0: [150 132  68 218 178 142 142 168 110 142 167 200  89  75 187  91  96 129
  83 125 116 123 112 255 139 138 133  90 143 128]
1: [157 130  74 221 184 150 140 163 110 137 169 209 108  73 186 106  90 132
  87 133 113 125 103 255 138 145 134  70 154 133]
2: [125 164 150 165 172  90 175  80 166 149 128 108  90 153 141 155 115  69
 184  91  96 116 131 106 105  85  27 164 163 142]
3: [152 162 119  69 111 196 113 166 133 162 137  97 114  99  88  60 166 222
  47 130 170 154 114 179 178 180 232 145  88  63]
4: [123 154 187 156  97  80 178  72 180 141  90 115 122 186 119 131 126  56
 184 132 103 127 131  66 103  34 108 118 137 116]
5: [150 109  29 143 180  34 215 107 104 102  96 180  85 120 180 131 118  62
 178  97 164  47 183 103  96  12  63 244 167 157]
6: [128 104  83 134 127 182 136 166 127  93 135 123 160  82 125  75 109 157
 154 174 106 169  67 161 149 200 170  59 114  77]
7: [ 98 143 154  72 132 169  60 211  95 187 144 145 110 119 109 110 171 198
   0 112 129 118 197 184 171 186 148 153 176 102]
8: [149 139  72 213 186 138 126 162 100 152 155 202 121  76 185 100  96 126
  85 128 106 130 116 255 132 158 129  68 149 120]
9: [134 123 190 104  99  70 121  74 125 138  87 114 125 180 119 187 161  60
 183 132  81 136 164  29 113  86  47 179 129 153]
10: [ 65 116 138 153 147  57 141  99 184 146  97 119 115 172 127 137 144  52
 194 101 130 102 125 105 111  64  25 138 156 156]
11: [135 110 117 112 117 178 108 182  93 101 136 114 169 100 161 117 128 129
 145 137 127 146 111 130 162 220 137 124 109 160]
12: [ 45  93  86  75 139 159 101 215 142 150 156 108 117  98  81  58 170 176
  86  87 193 106 121 208 156 199 151 146 143  84]
13: [133 133 205 170  67  70  89   1 172 124 137 175 119 196  32 205 146 133
  64 163 130  76 127 110  29   0 180  33 100  94]
14: [ 89  87 137 101 135  88 115  74 148 102 159 105  86 142  66 168 131 137
 142 114  79  72 147  44  50  72  69 140 173 132]
15: [146 158 204 154  80 174  89 123  98 140 154 125 156 140 134 133 111 151
  95 161  60 184  89 135 141 189 149  31  97 151]
16: [147 165 207 123  91 177  72 142 115 145 144 115 153 141 125 143 136 155
  94 151  76 164 103 121 162 207 153  50  87 144]
17: [107 122 135 109 136 102 122  67 158  99 139 116 108 149  70 179 116 143
 147 132  88  71 150  48  61  54  87 122 171 139]
18: [161  97  73 146 129 156 103 145  84  75 167 168 147  84 138 135  94 192
  91 144 154 120 113 185 116 164 184  91 108 154]
19: [146 132 138 166 120  60 153  45 167  91 100 126 135 164 121 169 119  83
 186 125 184 120 102  93  90  16 120 116 103 142]
20: [119  93  77 149 122 190 138 161 126 100 143 131 168  85 142  72 106 157
 161 165 119 176  65 156 136 225 191  75 110  71]
21: [ 67  51 109 121 115 148  48 194 104  77 146 168 211 133 142 156 155 123
 125 160 174 113 100 177 147 239 108  70 106 142]

[128 156 138 158 161  83 161  70 173 133 122 108  80 151 138 159 118  61
 194  94  96 112 124  98  91  71  20 161 161 148] 2 10 4 9 17
[163 190  92  70 146 194 186 194 138 164 135  65  93  88 154  34 135 192
  94  97 196 141 118 159 223 180 234 229 107 116] 3 12 11 7 6
[205 118  86 150 135 162 143 139  89  95 166 103 136  76 173 124 130 123
 181 132 145 160  72 173 145 216 123 116  69 146] 11 6 20 18 8
[150 124 139 178 108 124  98 184  82 118 148 147 170 142 214 117 135 100
 121 119 208 148 123 175 194 175 127  95  67 236] 11 21 18 16 15
[153 139 196 163  60  66  96  11 144 116 137 168 112 192  54 214 112 156
  58 163 137  70 142  94  28   0 187  41 100 139] 13 17 19 4 14
[167 119  95 125 133 178 116 173  75  88 173 149 151  93 168 120  88 192
  78 159 106 109 150 137 147 190 185 105 130 177] 18 11 6 20 16
[138 121 121  60 110 144  98 218  72 179  65 165 148 115 140  94 207 122
  55 125 184 175 196 174 194 191 154 243 121  93] 7 3 12 11 21
[143 133 200 165  60  69  95  16 152 117 139 180 120 193  56 198 145 137
  70 159 144  79 129 111  32   0 176  41 100  90] 13 19 17 4 14
[153 123 126 173 111  62 159  50 162 102 104 127 118 165 126 151 130  84
 181 133 190 103 111  94 101  22 104 143 102 144] 19 4 10 2 17
[138 128 139 177 103 127  94 182  84 130 145 151 159 144 215 143 141  83
 124 118 182 138 113 181 182 178 118 116  75 232] 11 21 18 16 15
